In the rows, 128 means zero.
Each named move below is a turn or a mirror, shown by a few rows before and after it. Which moves, in which order, take the first row of each later pair to the second? The first pair is answered.
V (before -> after):
[107 150  93 135 111 124 167 120 135 105 164  91 147]  ->  [111 149  90 137 117 120 169 123 136 109 164  97 142]
[155  95 162 118 112 143  99 123 111 135 133 127 120]  ->  [167  97 146 150 139 126 109 133 122 146 138 145 120]
[124 150 108 129 123 119 120 119 161  97 136 123 158]  ->  [125 146 109 132 123 122 120 122 162  94 138 128 161]
J (before -> after):
[116  98 146  57  64 144  99 115  88 129 117 106 123]  ->  [ 69 120 132  60  96 125 105 107  93 138  89 129 153]
[142  92 185  62  93 175 108 124  93 100 135 111 129]  ->  [ 64 132 161  61 149 146 112 114 100 115  91 146 175]
[142 134 153 131 141 130 145 148 184 115 166 112 109]  ->  [107 154 140 129 167 117 147 144 187 123 147 129 129]
[ 93 114  93 126 132 105 141 132 140 106 148 103 164]  ->  [121  99  99 125 116 115 138 134 139 102 164  92 147]
Y (before -> after):
[166 112 109 113 101  99 149 125 109 137 164 110 109]  ->  [168 108 110 116 102  94 147 123 109 140 164 115 105]
[ 77 160 113 120 105 119 112 120 105 112 103 105 165]  ->  [ 91 136 116 135 125 102  98 125  88 130  85 142 167]
[157 127  58 178 136  83 168 165 143 136 170 115 128]  ->  [151 136  57 176 133  84 170 167 140 130 171 112 129]
[133  97 164  95 117 161 143 119 128 147 135 126 114]  ->  [136  96 162  98 120 157 141 118 121 148 132 133 117]
N (before -> after):
[135  97 100 115 105 160 116 115 118 112 139 130 109]  ->  [149  89 113 105 112 145 127 137 120 124 133 146  97]
[164 131 139 151 145 145 145 131 161 123 139 131 112]  ->  [145 141 125 153 131 159 130 110 158 112 146 112 117]
[118 119 114 161 184  79 156 138 121 151 107 170 163]  ->  [ 86 141  88 179 168 105 135  92 114 120 117 137 178]
Pairs:
Between the rows of a pair lie 2 to 3 moves.
[146 106  73 151  94  95 111 123  84 128 166 105 135]  ->  [128  99 101  98 100  67 128 153  87 153 137 140 148] -> J then V then N
[109 116  51 108  91 110 171 110 115 126 136  87 161]  ->  [169  80  57 137 104  93 167 124 100 142 151 112 140] -> V then Y then J
[154 101 160 141 150 165  88  89 116 129  97 139 105]  ->  [133 149 124 174 183 155 128  98 159 125 109 122 114] -> J then Y then V
[153 140 102 186 177 109 151 144 146 137 140 143 122]  ->  [136 100 110 163 146 120  91 102  75 133 121 163 139] -> N then V then Y
[158 123 130 191 145 151  99 105 137 106 136 121 112]  ->  [113 155 113 181 154 151 109  96 152 102 124 113 126] -> J then Y
[205  79 160 172 142 142  99 141 119 145 126 156 105]  ->  [109 178 106 184 193 132 150 136 177 133 116 125 147] -> Y then V then J
[155 158 197 118 142 172 159 141 186 117 109 118 107]  ->  [147 123 209 116 132 176 104 104 131 122  84 155 119] -> N then Y then V
[162 101 146 103  87 145 161 141 141 101 138 113 124]  ->  [103 108 146  86 120 119 141 126 119 118  92 165 162] -> Y then J then V
[155 134  73 173 122 135 107 118 123 120 157 114 118]  ->  [123 115  91 142 123 129  77 103  88 131 120 152 140] -> J then V then Y
[141  98 148 122 150 112  87 151 106 152 121 155 123]  ->  [123 153  99 156 157 127 125 149 153 125 157  92 123] -> Y then V then N
[101 126 103 134 118 109  94  99  89 130 132 131 145]  ->  [126 132  95 147 104 120 113 111 110 111 163  94 126] -> J then V then Y
[173  99 169 143 134 124 103 140 112 150 112 168 110]  ->  [ 86 162 156  91 110 153 118 121 143 115 108  99 139] -> V then J then Y
[184 140 139 199 157 179 115 109 149  89 154  95 106]  ->  [167 121 170 145 114 200  88  87 123  82 144  86 111] -> Y then V
[190 108 176 104  99 149 159 159 154 123 148 108  86]  ->  [ 73 159 126 132 178 116 140 114 143 138  80 177 164] -> J then N then Y
[216  66 173 129  86 135  94 141  93 136 129 154  87]  ->  [ 44 170 145  61  98 144 110 102 123 112  76 118 160] -> J then V then Y
[167 127 180 111  95 136  94 114  87 146 150 156 129]  ->  [115 155 155 128 144 110 104 109 100 162 122 189 160] -> J then V
[144 120 164 153 118 132 104 110 120 127 107 163 127]  ->  [143 136 128 189 133 128 117 108 131 123 125 150 131] -> N then Y then V
[180 108 152 142 139 122  97 121 111 124 120 164 127]  ->  [152 133 156 101  96 157 106 112 128  98 133 105 126] -> V then Y
[134 124 113 125  89 122 147 143 125 108 166  88 116]  ->  [119 104 106 151 143  83 132 142 103 143 130 164 138] -> Y then J
[120 125 157 103 158 100 136 155 133 145 100 179 134]  ->  [ 97 142 166  67 120 128 138 139 140 117 106 127 132] -> V then Y
[159 107 171 118 119 116 113 120 113 123 139 154 101]  ->  [105 132 161 106 139 105 111 109 117 132 112 173 130] -> J then V
[105 167 113 125 129 162 139 115 152 109 142  96 144]  ->  [159 110 124 158 159 130 112 128 114 144 125 175 139] -> J then Y
[137 137 136 146 141 155 142 126 154 119 137 120 108]  ->  [ 99 141 145 118 141 154 125 110 138 120 107 142 129] -> Y then V then J
[120 126 139 124 120 127  96  95  93 123  93 139 144]  ->  [123 136 140 112 102 145 104  92 106 111 108 104 137] -> Y then J
[ 71 151 122 102 116 151 141  93 135 101 134  92 148]  ->  [103 145  93 172 180 112 158 113 143 128 135 144 147] -> V then Y
[144  80 147  81  93 123 154 129  85 150 114 174 117]  ->  [144  94 126 116 129 102 169 138  92 165 113 197 121] -> V then J
[104 162 142 127 167  53 182 166 151 152 107 134 147]  ->  [ 78 171 159  74 118  87 172 149 147 128 104  87 145] -> Y then V
[ 82 152 118 103 145 131 143 155 179 145 126 146 162]  ->  [144 104 155  77  84 160 119 156 156 136 148 124 127] -> Y then V then J
[168 101 166  80  66 178  99 129  77 137 150  95  97]  ->  [ 79 143 124 113 173 113 106 120  80 179  76 189 160] -> Y then J then V
[ 95 136  94  89  85 124 132 150 119 124 169  76 109]  ->  [ 85 156  63 129 142  96 150 159 133 146 157 116 124] -> J then V
